One turn sends every row of this set to another row. A few are shown first. Where does it send the rows asked after them?
sal: -2  218  94  169  75  -177  -210  179  -179  -292  91  99  58  95  26  128  315  57
tekib: 154  57  161  265  159  -213  23  -89  -123  165  -15  -6  5  -56  11  196  386  -229
Ser: 40  201  193  215  89  63  -28  90  -88  37  127  120  151  55  -44  129  283  -193
kupo: 114  116  165  224  71  -235  6  -51  -66  209  8  -75  8  -33  1  170  361  -210
Vif: 218  118  -189  81  328  -298  -1  140  -48  -54  -22  -124  -63  -63  -41  -127  80  154
dis: 222  73  -291  66  327  -209  -122  118  -165  -101  40  -70  59  30  -54  14  -2  -31
liso: 226  144  -269  131  375  -97  -99  87  -142  -92  25  -52  52  -13  -74  -83  10  -27
vor: 205  281  -49  -120  327  -313  -100  38  124  -12  41  -94  -105  -44  3  -134  18  -160
miv: 234  234  -26  -37  271  -201  -63  191  117  -184  115  -71  -166  123  39  -154  5  -34
pumug: 219  183  295  157  357  -385  -141  138  -69  -16  -73  277  66  -82  -14  238  258  -68
Bir: 373  105  -67  -110  277  -193  115  73  -44  -248  -74  159  -59  -23  -6  -86  106  -76
pame: 86  177  146  179  173  -296  -137  43  17  -59  55  271  -247  -83  60  57  372  153
Mopot: 118  101  145  244  178  -102  -31  -79  93  124  169  178  62  10  223  49  361  -41
ril: 201  206  -63  -83  333  -344  -146  58  72  18  115  8  -186  18  20  -146  -28  -164
Zir: 282  106  -27  -180  279  -220  69  114  -74  -193  -55  246  -41  -54  -56  -63  47  -31
tum: 120  176  285  287  305  -328  -332  78  -98  -41  105  183  26  60  133  -17  135  -225
zade: 174  76  154  236  90  -107  45  -44  70  99  159  179  6  50  212  24  381  -63
tet: 71  226  77  294  195  -387  -209  136  -196  -41  76  -12  -242  44  -45  109  353  -186
Ral: 244  139  18  -16  266  -176  44  181  -159  -202  -95  21  -157  -47  -178  -148  22  -77
robu: 53  215  263  149  132  6  -34  50  -51  -21  116  114  157  65  0  174  303  -267
luni: 251  16  130  298  253  -282  -293  18  -70  -128  -6  105  92  77  169  261  176  23

Bir moves to -> liso
tum moves to -> pumug
tekib moves to -> Mopot
Now these:
miv moves to -> Ral
pame moves to -> sal
Ser moves to -> kupo
Zir moves to -> dis

One turn sends every row of this set to another row. A few are shown first. Where does it send the rows asked after them?
kezav: -150  102  -311  136  323  -138  0  213  -176  -134  -308  -67  -156  165  133  34  -71  157  76  -177  90  -59  -152  41  302  -93  -63  -228  53  149  88  -265  -338  49  -41
lafo: 254  8  -301  474  171  -92  159  59  -57  -64  -35  -165  99  107  105  78  340  101  -125  -190  422  135  -225  152  151  59  -10  258  96  3  -51  212  -51  241  -164
zome: -4  -100  -178  236  219  -202  173  -38  -221  145  -194  -275  272  33  135  128  87  131  -66  -319  135  376  -24  99  271  -60  22  32  -114  224  194  -169  -198  157  -215
Nar: 31  -1  -385  283  50  99  69  161  -221  87  71  -176  -10  -66  133  -25  101  66  97  -341  314  -108  -170  100  116  6  -126  -202  263  -14  -66  -169  -38  31  -182
Fori: -175  89  -251  134  334  -202  30  195  -218  -57  -383  -76  -137  187  136  82  50  150  83  -150  62  -17  -167  56  322  -116  -81  -257  16  96  62  -251  -308  149  31
pev: 202  -146  -282  487  178  -151  38  11  -20  -181  -49  -206  168  -39  125  134  186  156  57  -222  273  -102  -184  306  259  49  183  18  168  -108  111  224  -128  139  -128
Bov: -11  -114  -244  279  220  -92  70  -52  -221  62  -57  -167  213  34  161  -2  8  131  9  -270  85  393  86  -12  136  -75  -25  82  -19  29  219  -123  -195  200  -270
Viz: -160  35  -281  71  332  -104  -30  142  -233  26  -479  -70  -191  174  6  43  135  150  20  -130  87  21  -246  52  215  -110  -125  -157  -89  28  -7  -136  -262  300  -48
Sibik: 96  -117  -79  298  275  -178  -18  -53  -187  128  -108  -240  196  11  62  64  75  120  57  -223  44  375  -17  32  162  -153  24  -63  11  33  289  -34  -83  138  -270
Sed: 165  -68  -344  247  82  60  22  143  -217  182  -101  -252  29  -84  14  6  213  106  110  -326  365  -162  -183  128  94  -29  -86  -196  173  -114  -54  -145  -7  75  -190
soru: -156  -12  -216  108  299  -234  75  139  -214  64  -397  -141  -81  152  118  168  351  175  57  -96  123  28  -116  169  360  -134  -54  -195  -28  151  88  -265  -347  269  -81
suno: 20  -10  -393  70  173  -67  37  29  -315  -29  -102  12  51  90  13  -82  222  -30  190  -110  414  -86  -268  -69  93  152  -150  7  17  -15  166  -230  12  -39  -319
lelet: -9  -6  -407  267  148  -269  137  28  -182  -321  -282  -33  -18  229  204  -1  85  71  -66  -110  382  -279  -264  120  302  72  146  -1  -18  48  207  142  -226  -45  -114
bod: -21  -10  -272  420  177  -324  170  36  -126  -180  -265  -93  -83  252  -96  117  384  7  8  -108  285  -322  -374  254  297  -50  -84  8  7  53  187  123  -85  99  -170
vub: -47  29  -303  119  379  -65  -82  153  -186  9  -478  -105  -197  157  -77  23  138  197  72  -132  121  -38  -287  42  178  -131  -149  -115  -115  -13  24  -139  -236  274  -147
Lumer: 8  104  -405  146  102  -20  248  75  -194  -149  -107  9  -206  242  44  1  256  3  -236  -140  375  -115  -38  158  248  -5  76  -1  113  277  -125  -11  -157  84  -117
dag: 273  -34  -225  407  297  -200  159  48  -90  29  -61  -98  55  159  52  -21  464  61  -49  -138  439  154  -156  93  179  77  -143  260  17  56  -7  50  29  175  -227
faf: 5  -50  -137  246  299  -118  92  -95  -191  84  -56  -146  149  15  56  154  254  111  35  -186  26  456  -86  78  258  -72  -41  -7  14  222  179  -99  -124  276  -305
fofa: -42  -80  -135  256  50  -334  122  20  14  -36  -10  -144  102  49  120  111  90  -62  -14  -311  335  -6  -43  305  217  265  52  99  132  264  160  46  -118  -69  -209
mifi: -296  39  -249  121  259  -144  91  169  -256  100  -327  -132  -183  207  147  65  194  108  -105  -156  102  144  -257  111  282  -138  -133  -158  -56  264  9  -114  -287  250  -95
kug: 98  -112  -59  334  273  -194  -75  6  -119  120  -110  -312  169  -13  46  6  18  144  146  -248  66  238  -48  43  128  -152  62  -75  39  53  328  -35  -92  69  -275
lapen: 18  -97  -314  280  240  -7  24  -5  -200  31  -41  -160  142  29  164  -113  25  166  48  -249  124  340  84  -72  68  -72  -10  154  3  45  173  -117  -205  215  -288
Vegiz: -32  25  -449  231  111  -151  227  49  -226  -284  -233  48  -119  263  100  -18  270  -34  -205  -109  373  -210  -147  125  284  26  67  88  84  228  54  84  -212  9  -97
Nup: 21  8  -281  128  162  -172  48  87  -302  32  -126  -101  79  98  37  -70  100  -50  160  -171  411  -125  -338  -45  143  107  -113  -111  14  50  236  -190  59  -197  -264
fam: 25  11  -378  353  246  -201  70  -22  -163  -305  -215  29  -116  240  63  4  295  89  27  -3  305  -209  -430  89  246  13  -16  34  -20  -49  171  234  -109  151  -217
vagu: -13  41  -200  416  145  -312  237  90  -62  -19  -177  -224  -80  230  -156  185  309  79  51  -203  301  -329  -278  352  291  -66  -104  -70  -32  36  79  -58  -69  156  -172
tuta: 93  -28  -199  388  24  -241  122  38  43  -124  3  -204  163  23  152  219  125  33  -21  -272  340  -19  -113  332  219  174  153  86  224  115  123  155  -153  44  -135
nogu: 128  -87  -409  485  160  2  104  55  -111  -178  14  -146  87  39  225  -34  88  121  -147  -266  323  53  -231  173  191  30  114  141  118  -20  -35  303  -113  151  -114

soru moves to -> faf
lelet moves to -> pev
Now these:
kug moves to -> vub
Vegiz moves to -> tuta
Bov moves to -> Fori
suno moves to -> Nar
vagu moves to -> dag

